In the rows, zero is written as 128.
Rotation paths and how fast each direction turns (degrees a step):
Each turn is a multiple of 5 degrees from 10 to 175, or 0.
Each row of a path follows its step; steps can be skipped.
Path 1:
step 0: [132 122 127 127 130 118 133 144 119 127 129 132 132 125 124 122 124 135
 139 135 136 133 143 125 132 124 135 130 130 127 126 140 117 128 131 129]
step 1: [123 139 119 133 122 137 133 123 127 124 125 133 121 135 127 118 127 128
 131 135 128 136 130 136 128 131 118 127 133 135 116 126 127 120 121 112]
step 2: [136 127 120 117 132 134 138 129 128 135 126 134 129 120 117 129 131 126
 119 123 122 132 143 131 122 125 132 141 132 132 140 126 126 133 130 128]
step 3: [138 134 138 132 117 118 126 120 127 124 127 147 127 125 124 124 126 128
 127 130 130 131 125 127 133 129 126 117 122 132 141 133 128 118 120 125]
step 4: [131 130 124 134 120 127 127 136 126 138 120 122 137 123 129 118 120 123
 135 130 123 123 141 128 125 123 128 127 121 133 126 136 130 144 134 117]
step 5: [131 128 130 127 126 134 142 130 127 116 132 127 126 129 136 124 131 110
 130 131 120 142 132 135 137 126 130 125 127 124 130 128 116 120 123 124]
step 6: [142 131 118 118 137 120 133 127 124 126 121 137 128 138 123 128 122 135
 132 137 126 125 135 122 132 127 126 139 125 138 127 127 124 127 140 123]
step 7: [126 142 121 142 118 131 124 119 122 117 127 132 123 119 126 126 125 125
 130 123 129 140 134 123 116 122 126 132 128 127 137 126 131 122 126 122]
step 8: [138 129 122 128 127 124 136 134 136 138 123 129 136 126 129 128 135 119
 120 138 118 121 135 118 124 126 130 121 125 138 137 124 128 135 116 127]
step 9: [139 125 133 142 125 124 126 125 129 122 121 133 126 132 121 127 126 119
 136 121 120 129 120 132 139 122 141 128 121 121 131 135 124 124 132 118]
step 10: [127 127 131 127 121 124 141 134 133 119 117 125 124 134 141 129 126 127
 136 138 134 126 140 125 117 122 124 131 122 137 124 130 125 133 138 126]
step 11: [135 142 119 129 131 129 131 132 131 114 130 123 133 129 131 129 128 130
 128 120 121 140 120 129 136 119 124 133 137 131 133 116 121 130 123 118]
Speeds:
[131 123 127 127 129 128 130 130 127 132 129 131 125 127 127 128 126 128
 129 126 126 129 122 126 129 127 127 128 128 129 131 129 125 124 131 131]  115
[126 126 125 125 130 129 129 128 132 127 129 128 129 126 129 130 128 124
 124 129 122 127 129 131 131 128 129 127 131 126 130 124 126 130 126 128]  115
Path 2:
step 0: [135 122 132 124 131 124 117 139 135 138 127 133 128 140 136 129 143 134
 127 124 127 135 127 125 128 136 137 136 118 125 136 125 136 131 125 124]
step 1: [123 134 126 124 128 119 133 131 131 132 128 119 133 131 143 131 134 128
 124 132 132 140 125 121 133 132 114 114 120 123 129 123 135 125 135 125]
step 2: [128 118 126 118 139 129 134 130 139 131 131 122 131 132 141 139 137 122
 129 118 139 128 139 130 135 132 132 125 130 131 130 128 122 136 124 122]
step 3: [138 135 138 129 121 127 125 130 139 125 139 135 126 129 141 125 141 124
 121 126 120 140 141 127 130 128 124 125 129 125 126 130 128 133 136 124]
step 4: [130 133 127 122 123 116 134 132 125 125 134 129 143 134 136 128 140 131
 135 123 140 133 133 118 122 128 134 132 125 131 130 126 140 136 125 128]
step 5: [134 123 131 117 130 125 131 128 131 132 134 121 128 128 139 134 143 122
 126 134 117 145 121 124 131 127 135 126 121 134 135 127 128 120 123 125]
step 6: [140 125 130 134 136 127 128 136 138 125 126 126 134 132 135 137 140 136
 130 133 147 139 132 123 129 131 123 119 125 123 126 131 122 125 132 127]
step 7: [133 119 121 123 129 128 123 132 140 132 132 133 122 125 142 132 137 128
 135 118 125 134 132 126 128 130 124 131 122 127 137 124 141 139 135 118]
step 8: [136 135 131 120 118 117 134 130 123 126 132 127 124 134 140 135 141 120
 122 127 137 131 132 129 135 131 122 114 132 123 132 121 137 127 127 130]
step 9: [137 129 133 113 131 133 129 123 143 130 130 128 140 139 137 129 134 126
 125 120 134 132 131 118 132 134 132 133 125 132 138 132 125 129 121 127]
step 10: [134 131 135 131 129 120 132 130 134 125 131 131 136 132 145 133 136 120
 131 127 124 147 123 129 127 120 121 129 127 128 119 134 129 128 139 124]
step 11: [137 117 123 128 123 123 132 133 131 126 140 119 136 128 136 136 136 135
 136 124 138 135 137 125 126 127 128 133 132 134 132 115 129 130 124 125]
Speeds:
[129 130 131 131 131 128 129 128 133 127 128 131 124 130 127 128 129 128
 126 128 129 129 127 127 127 131 130 130 130 127 131 132 122 128 130 129]  110
[129 128 130 129 128 128 129 125 126 127 132 133 132 128 129 130 128 128
 125 130 127 127 126 126 128 128 128 132 127 126 127 132 131 127 122 129]  70
[130 128 132 127 129 130 126 129 125 127 133 124 126 129 126 128 128 127
 128 127 125 129 123 130 131 129 127 128 126 128 128 131 129 133 131 127]  155
[127 130 129 123 130 132 126 130 132 130 131 128 128 125 127 131 125 128
 128 127 124 129 129 128 126 129 130 131 129 128 129 125 131 124 130 127]  160
[125 129 129 124 125 124 132 130 129 128 128 124 125 128 129 128 126 129
 126 131 129 126 125 125 127 126 128 129 128 126 133 128 128 129 124 127]  100
